In the rows, zero is written as 128.
Rotation paths and how fast each direction turns (degrees per step)
Each turn is a multiple of 5 degrees from 10 to 175, or 0.
Each row of a path follows its step; steps can be skipped.
path 1
step 2: [125 107 138 120 126 126 127 127 133 134 133 121 140 130 137 128 139 142
 143 134 118 136 129 124 131 125 116 130 133 126 124 140 132 138 123 118
 140 127 121 130 118 118 112 133 132]
step 3: [119 128 128 129 119 145 125 132 136 145 124 140 144 113 122 135 126 135
 129 130 117 138 124 123 130 142 110 125 127 136 124 127 129 127 129 123
 116 127 132 133 129 132 123 115 121]
step 4: [125 125 131 132 123 147 143 134 124 126 116 120 132 128 120 134 145 125
 139 136 124 133 127 119 121 115 136 125 137 121 117 139 117 122 127 124
 113 131 136 136 118 125 122 135 122]
step 8: [139 118 120 129 126 121 131 135 134 116 132 128 132 125 133 126 137 124
 154 123 122 130 125 118 119 121 134 116 128 136 126 133 130 137 107 127
 139 121 128 115 138 135 126 133 122]
step 10: [148 121 118 126 125 148 126 131 130 119 120 130 132 137 121 129 134 146
 141 142 123 131 126 128 120 125 135 134 139 125 125 138 142 127 135 140
 132 125 120 133 133 132 129 132 135]
step 13: [135 115 146 124 134 132 127 126 121 134 138 129 129 132 122 128 129 134
 133 147 129 122 140 132 129 132 124 142 126 131 116 137 129 113 117 119
 108 121 128 122 118 118 128 124 123]
step 18: [133 129 103 127 133 131 126 121 104 136 121 139 123 131 133 120 120 131
 141 131 120 125 126 123 131 128 125 132 124 144 138 125 130 127 124 134
 130 135 125 139 140 135 133 119 129]
step 19: [141 115 128 121 146 122 140 123 122 139 134 135 134 139 126 124 133 112
 132 141 122 119 134 135 112 125 125 116 139 126 124 130 139 124 116 138
 132 123 126 132 130 129 125 131 124]
step 20: [138 134 122 122 116 118 126 118 133 138 121 138 131 128 114 143 126 133
 126 144 128 120 134 130 130 123 131 129 123 135 126 120 131 137 123 136
 136 123 135 123 151 125 124 120 112]
[130 125 131 129 133 129 124 129 127 128 130 124 131 129 134 129 131 128
 133 130 131 129 128 133 127 130 129 128 130 129 130 126 128 129 131 132
 125 129 132 127 129 126 129 133 126]  125
[125 127 127 126 132 124 128 127 127 129 132 131 126 125 130 128 127 128
 131 131 129 124 130 124 129 133 128 126 130 135 127 130 127 128 130 125
 128 125 125 129 127 129 124 130 125]  65
[126 133 130 130 131 129 134 128 132 125 125 126 127 127 126 131 128 131
 128 134 129 125 128 131 131 127 129 127 129 127 128 126 129 127 127 132
 129 129 127 129 128 135 126 130 127]  70
[125 131 132 130 128 128 132 126 125 132 126 129 127 129 129 127 126 128
 134 125 128 128 125 128 125 130 130 127 126 125 132 130 125 125 130 126
 127 132 128 123 128 130 129 128 125]  35
[124 129 128 126 129 133 127 127 128 131 131 127 131 128 132 132 131 132
 124 130 131 128 132 125 127 125 127 127 124 125 130 133 130 130 130 128
 127 125 126 125 127 127 128 124 127]  35
[124 128 128 129 129 128 130 129 128 128 132 125 126 125 122 126 131 132
 125 125 126 126 126 129 129 126 128 131 131 130 127 128 123 128 128 128
 121 126 130 124 128 126 127 129 126]  40
[129 130 128 127 126 126 126 126 128 128 129 129 127 126 129 129 129 123
 129 126 124 130 131 125 132 127 134 127 133 126 128 130 133 129 129 133
 123 129 127 124 129 130 125 126 128]  25
path 2
step 0: [123 129 120 123 122 138 133 118 150 130 143 119 120 131 124 108 115 117
 120 134 125 134 126 134 124 130 127 128 134 121 127 129 133 122 132 137
 126 135 121 124 147 134 137 112 124]
step 1: [130 112 123 136 124 128 146 124 140 128 134 143 138 121 135 125 125 121
 117 125 139 137 127 117 118 129 127 139 117 125 130 137 138 140 128 132
 138 123 128 127 118 119 139 119 142]
step 3: [128 112 115 128 119 125 118 126 121 140 121 126 129 121 136 130 116 132
 124 123 127 138 126 116 141 115 121 137 136 125 123 133 135 126 108 131
 126 117 111 142 128 132 129 118 132]
step 6: [130 133 130 125 119 113 122 116 134 122 130 144 130 128 122 126 125 112
 119 135 140 125 137 120 133 121 131 132 120 128 138 133 119 127 141 147
 120 114 134 137 130 123 139 116 136]
step 10: [124 128 124 118 119 114 133 128 124 129 136 119 139 122 141 116 119 121
 114 124 138 134 134 128 127 114 130 129 141 126 134 130 139 142 116 147
 128 118 128 129 126 130 131 119 144]
step 14: [118 121 110 142 123 138 109 122 127 131 137 126 136 127 134 120 109 127
 125 123 121 128 117 121 127 122 128 128 143 116 136 125 134 127 113 134
 133 119 127 132 143 130 121 126 130]
step 15: [141 127 133 128 116 126 123 127 141 127 134 130 133 120 140 127 126 127
 130 117 143 126 140 123 132 129 120 129 127 114 132 142 141 126 127 131
 113 105 114 135 126 122 139 122 127]
step 18: [130 117 118 123 121 143 121 117 139 120 136 129 122 125 119 120 111 118
 123 131 115 130 130 120 119 129 134 136 123 132 122 129 118 120 142 145
 126 124 128 139 141 133 122 120 117]
step 20: [141 121 137 130 123 128 128 115 125 123 137 137 126 112 124 119 119 124
 129 123 134 109 131 133 127 108 138 135 134 118 129 136 125 127 130 130
 136 115 122 119 138 124 145 140 129]
[125 130 128 132 127 130 129 127 128 129 131 129 126 125 125 132 126 127
 131 128 126 128 132 128 128 128 127 132 131 129 127 128 129 131 127 129
 129 131 129 126 133 133 130 129 121]  160
[125 128 129 127 126 123 129 126 131 128 130 127 125 130 127 127 129 125
 127 130 129 128 128 132 128 134 127 125 127 125 129 132 124 133 128 130
 129 132 132 130 125 132 131 125 128]  65
[126 126 128 127 130 128 133 128 130 127 133 126 124 126 128 126 131 129
 127 127 128 127 127 127 131 132 128 128 127 127 123 129 131 126 125 123
 124 129 127 130 131 123 133 130 127]  95
[124 128 133 129 132 126 127 134 128 128 129 132 130 128 131 133 126 128
 129 128 127 130 129 129 129 130 126 129 132 131 127 129 129 128 127 131
 128 125 130 129 127 126 132 124 132]  160
[130 128 130 123 128 131 132 130 126 128 130 128 127 124 129 123 129 128
 125 128 125 129 124 126 126 125 129 126 131 130 128 127 128 130 130 127
 132 130 126 125 125 131 133 125 128]  35
[130 125 130 127 126 127 125 126 129 130 125 130 125 129 126 131 129 127
 123 128 126 130 132 125 130 129 128 125 129 127 128 128 129 124 132 127
 123 129 122 128 131 132 130 124 129]  120
[133 130 130 128 122 131 131 129 129 132 127 129 128 134 130 130 127 129
 131 132 130 133 129 127 130 127 123 125 127 128 125 127 128 128 126 127
 129 126 129 126 126 125 131 128 124]  175
path 3
step 1: [134 120 137 122 134 125 120 129 118 125 116 126 122 127 142 125 125 126
 122 129 113 129 130 139 134 120 120 129 120 122 126 142 136 131 125 113
 145 127 117 115 134 135 128 121 119]
step 4: [119 114 123 123 118 126 132 128 131 130 121 119 118 134 137 115 129 126
 123 123 130 147 112 133 129 136 125 128 128 124 140 132 129 143 123 124
 127 126 117 121 126 120 131 139 116]
step 5: [126 115 129 136 118 120 126 117 113 123 125 120 112 125 122 129 144 130
 121 120 131 133 123 133 126 132 126 121 132 120 128 123 132 123 116 134
 137 127 130 135 140 140 121 121 114]
step 6: [115 128 123 135 131 121 133 123 122 139 118 128 118 120 124 119 133 131
 133 130 134 123 140 128 131 122 129 137 132 125 131 142 132 120 121 140
 149 142 122 114 130 134 136 119 128]
step 7: [115 138 118 122 137 126 141 125 124 118 124 128 126 143 116 118 125 125
 121 134 137 145 127 115 122 133 126 128 138 125 128 127 130 122 130 135
 136 126 114 124 128 129 139 139 133]
step 11: [124 126 115 134 131 123 125 137 119 126 126 141 133 130 144 124 122 124
 131 128 127 120 128 123 140 122 115 128 151 126 126 127 128 124 136 133
 129 135 119 125 137 123 151 128 127]
step 13: [136 120 117 123 121 120 134 134 118 117 129 133 126 129 131 131 126 118
 120 119 114 124 137 143 141 138 129 127 118 127 141 139 119 118 128 130
 135 129 135 128 126 124 115 133 118]
step 16: [135 118 123 122 120 137 126 113 118 124 134 129 137 125 134 123 125 117
 126 125 128 125 130 122 130 133 135 122 142 123 142 140 138 124 110 133
 129 130 117 124 133 118 134 137 120]
step 20: [137 137 121 130 132 139 121 123 112 128 132 127 139 129 141 121 142 126
 130 124 127 129 119 124 134 117 128 116 121 131 109 124 127 120 117 128
 135 124 129 122 119 130 132 136 115]
[127 130 127 125 128 124 124 131 126 128 126 129 126 129 134 130 125 132
 130 126 126 128 131 128 130 127 128 128 130 130 125 126 127 127 130 123
 128 123 132 126 129 124 126 129 125]  35
[127 131 130 128 126 131 128 122 128 129 125 127 124 129 126 125 128 130
 129 124 131 130 130 125 127 127 134 129 134 127 132 128 131 124 127 129
 128 127 130 127 126 128 125 128 130]  35
[130 126 128 128 128 130 134 128 128 125 128 123 128 125 126 124 129 129
 128 128 135 128 130 127 125 127 125 131 128 130 126 126 125 129 131 125
 127 121 128 127 132 129 129 132 127]  145
[133 131 126 128 131 132 126 126 128 133 133 128 127 124 128 129 126 128
 127 128 128 122 124 124 129 127 130 126 125 128 129 128 128 129 132 130
 127 125 127 129 126 127 124 131 127]  10
[131 130 126 129 129 128 129 129 131 129 128 131 124 125 128 125 133 128
 127 127 122 126 132 128 125 126 128 128 133 128 127 129 127 135 126 125
 127 131 125 126 130 127 126 131 131]  140
[129 128 127 129 128 127 125 124 133 120 130 126 128 127 130 128 128 124
 125 121 125 130 126 127 131 126 127 126 130 129 127 125 127 126 131 127
 130 129 125 130 128 129 129 127 127]  120
[125 133 129 127 128 124 131 133 125 128 128 128 127 123 128 128 129 126
 127 126 127 124 127 127 126 131 127 129 130 128 133 127 126 123 132 126
 126 130 129 132 128 127 132 129 129]  20
path 4
step 7: [121 132 134 141 127 127 140 122 130 131 127 108 134 121 128 116 138 130
 125 111 124 127 115 136 127 129 138 134 119 132 132 140 120 125 132 118
 127 108 124 130 133 140 129 120 126]
step 8: [143 139 127 138 122 133 115 137 137 124 118 127 116 133 122 133 121 128
 128 116 131 121 137 125 124 125 135 129 127 130 136 118 126 111 115 141
 132 128 126 127 137 134 137 137 144]
step 9: [140 130 136 118 128 118 131 128 128 130 108 127 137 123 131 125 131 132
 132 130 138 126 127 111 129 117 125 132 124 129 112 136 125 141 125 128
 123 140 127 141 145 121 120 134 117]
step 10: [120 142 133 139 126 127 127 145 123 136 123 133 137 125 126 126 136 125
 129 135 130 117 133 129 123 130 132 120 144 119 139 132 133 133 127 123
 117 123 131 119 121 137 141 115 110]
step 11: [131 139 122 113 126 129 134 119 137 125 127 119 117 119 122 133 133 126
 121 120 118 125 127 146 120 123 141 123 106 119 124 119 134 134 126 130
 135 123 124 129 135 143 129 125 122]
step 13: [128 129 132 129 138 113 118 133 131 120 114 135 137 124 141 133 128 109
 148 126 124 130 128 130 123 117 116 144 135 126 122 129 134 129 132 122
 122 129 120 132 131 143 123 127 127]
step 15: [115 123 135 128 125 129 141 133 123 129 129 121 136 131 131 118 135 119
 114 118 115 120 110 132 133 131 138 130 112 123 112 125 121 136 134 141
 125 132 132 127 126 137 130 118 135]
step 18: [117 144 127 141 140 134 123 134 130 137 127 118 132 113 137 118 138 132
 125 134 132 118 128 116 132 132 126 124 133 139 131 132 136 139 142 128
 126 139 134 119 110 130 130 125 132]
step 20: [131 122 119 130 125 142 137 120 128 110 130 128 127 124 119 122 119 122
 131 118 129 127 126 118 124 130 127 113 125 138 119 145 119 125 119 121
 125 139 131 117 138 125 140 142 126]
[127 130 128 127 128 126 128 128 126 127 125 132 130 129 126 131 129 129
 131 127 125 131 135 123 129 129 122 128 126 129 126 132 126 131 127 127
 128 124 127 127 125 128 128 128 125]  95
[125 123 125 128 130 132 124 126 132 125 131 127 128 131 133 126 127 130
 125 129 124 129 129 127 128 127 129 129 130 128 126 130 125 129 127 128
 128 133 126 127 121 130 127 129 127]  20
[131 126 129 128 126 127 134 134 126 127 131 127 127 127 131 127 123 125
 126 128 125 125 131 124 129 127 128 124 130 123 126 129 127 130 127 131
 126 130 131 129 129 129 127 130 125]  70
[125 128 127 127 132 127 124 129 131 133 130 129 124 131 130 128 128 125
 127 128 130 128 134 129 126 127 124 126 123 128 132 127 129 126 127 130
 129 129 128 129 131 132 125 130 126]  135
[125 128 126 126 124 129 132 126 129 128 128 128 125 130 126 125 128 131
 124 126 120 127 128 134 126 129 124 127 128 130 128 130 126 126 130 128
 124 125 129 125 132 129 131 128 129]  85
[125 128 124 126 131 129 132 129 124 127 126 127 130 129 130 129 128 131
 129 129 131 128 125 131 128 131 130 127 124 129 130 126 123 128 127 131
 129 126 132 126 125 131 129 130 122]  85
path 5
step 2: [140 124 119 138 129 132 130 112 123 135 134 123 117 147 127 114 135 133
 133 142 133 138 124 128 131 127 122 126 144 123 122 129 125 134 129 122
 120 128 129 119 123 126 131 126 135]
step 3: [119 130 122 121 121 132 139 126 109 137 141 137 121 129 140 131 119 112
 124 126 123 119 133 124 135 131 127 115 113 134 134 127 130 131 133 131
 133 121 131 127 131 121 122 127 127]
step 4: [120 128 138 125 126 116 128 110 126 137 130 110 125 126 124 121 127 136
 134 126 123 143 131 126 134 135 122 123 139 123 128 131 125 121 135 125
 122 139 118 133 131 138 117 118 127]
step 9: [118 128 136 132 131 131 126 134 142 131 139 142 133 123 115 127 121 126
 127 134 137 127 134 122 124 123 132 130 109 125 142 118 136 119 119 139
 127 135 123 128 134 138 129 121 125]
step 10: [130 122 126 129 139 132 126 139 130 126 117 124 124 131 108 129 139 134
 136 118 124 130 124 142 142 131 129 133 139 108 128 135 132 130 131 133
 129 122 123 120 133 119 126 132 131]
step 13: [135 129 135 131 111 129 133 124 126 132 119 136 127 136 132 119 128 128
 132 140 127 117 119 138 137 113 131 127 120 119 125 129 123 136 118 132
 132 112 136 126 116 121 136 131 125]
step 14: [139 137 124 133 125 118 131 131 121 126 132 126 123 128 136 130 129 122
 132 115 126 140 136 128 121 124 133 122 125 137 129 140 127 103 136 137
 134 124 123 143 127 123 122 129 137]
step 16: [141 125 123 129 120 132 136 137 120 124 130 133 126 129 139 139 117 124
 127 115 125 117 136 142 133 136 124 123 137 137 126 145 124 129 133 121
 136 118 127 125 126 130 128 112 127]
step 18: [130 131 113 128 131 138 117 121 130 120 133 120 117 120 129 134 125 129
 132 131 130 133 138 128 130 133 126 123 135 139 129 145 124 145 129 122
 133 122 133 110 133 115 130 133 120]
[123 132 127 131 128 125 127 128 128 132 124 124 130 127 129 128 132 131
 127 128 120 131 127 126 124 131 129 130 126 127 127 130 126 126 129 130
 131 126 128 127 127 125 128 126 127]  110
[127 135 131 127 132 127 129 128 124 123 131 127 124 134 128 128 126 129
 126 129 129 128 126 130 127 125 132 126 128 128 126 129 124 126 129 127
 131 125 129 128 125 129 130 124 128]  25
[126 123 128 130 130 128 129 127 128 128 126 123 126 131 129 131 131 126
 125 125 131 128 130 126 129 126 130 129 123 132 128 127 128 124 129 130
 127 125 130 132 130 134 128 127 125]  135
[132 129 126 133 127 125 129 128 125 124 130 127 132 130 125 125 131 125
 130 128 131 130 129 128 128 128 124 128 124 125 128 127 131 127 129 131
 130 127 132 123 126 126 130 126 126]  95
[124 128 128 130 124 128 125 126 129 128 129 128 125 130 121 129 130 130
 128 127 127 133 125 128 131 126 128 130 131 131 129 129 130 128 127 125
 128 130 126 126 125 130 131 132 123]  135
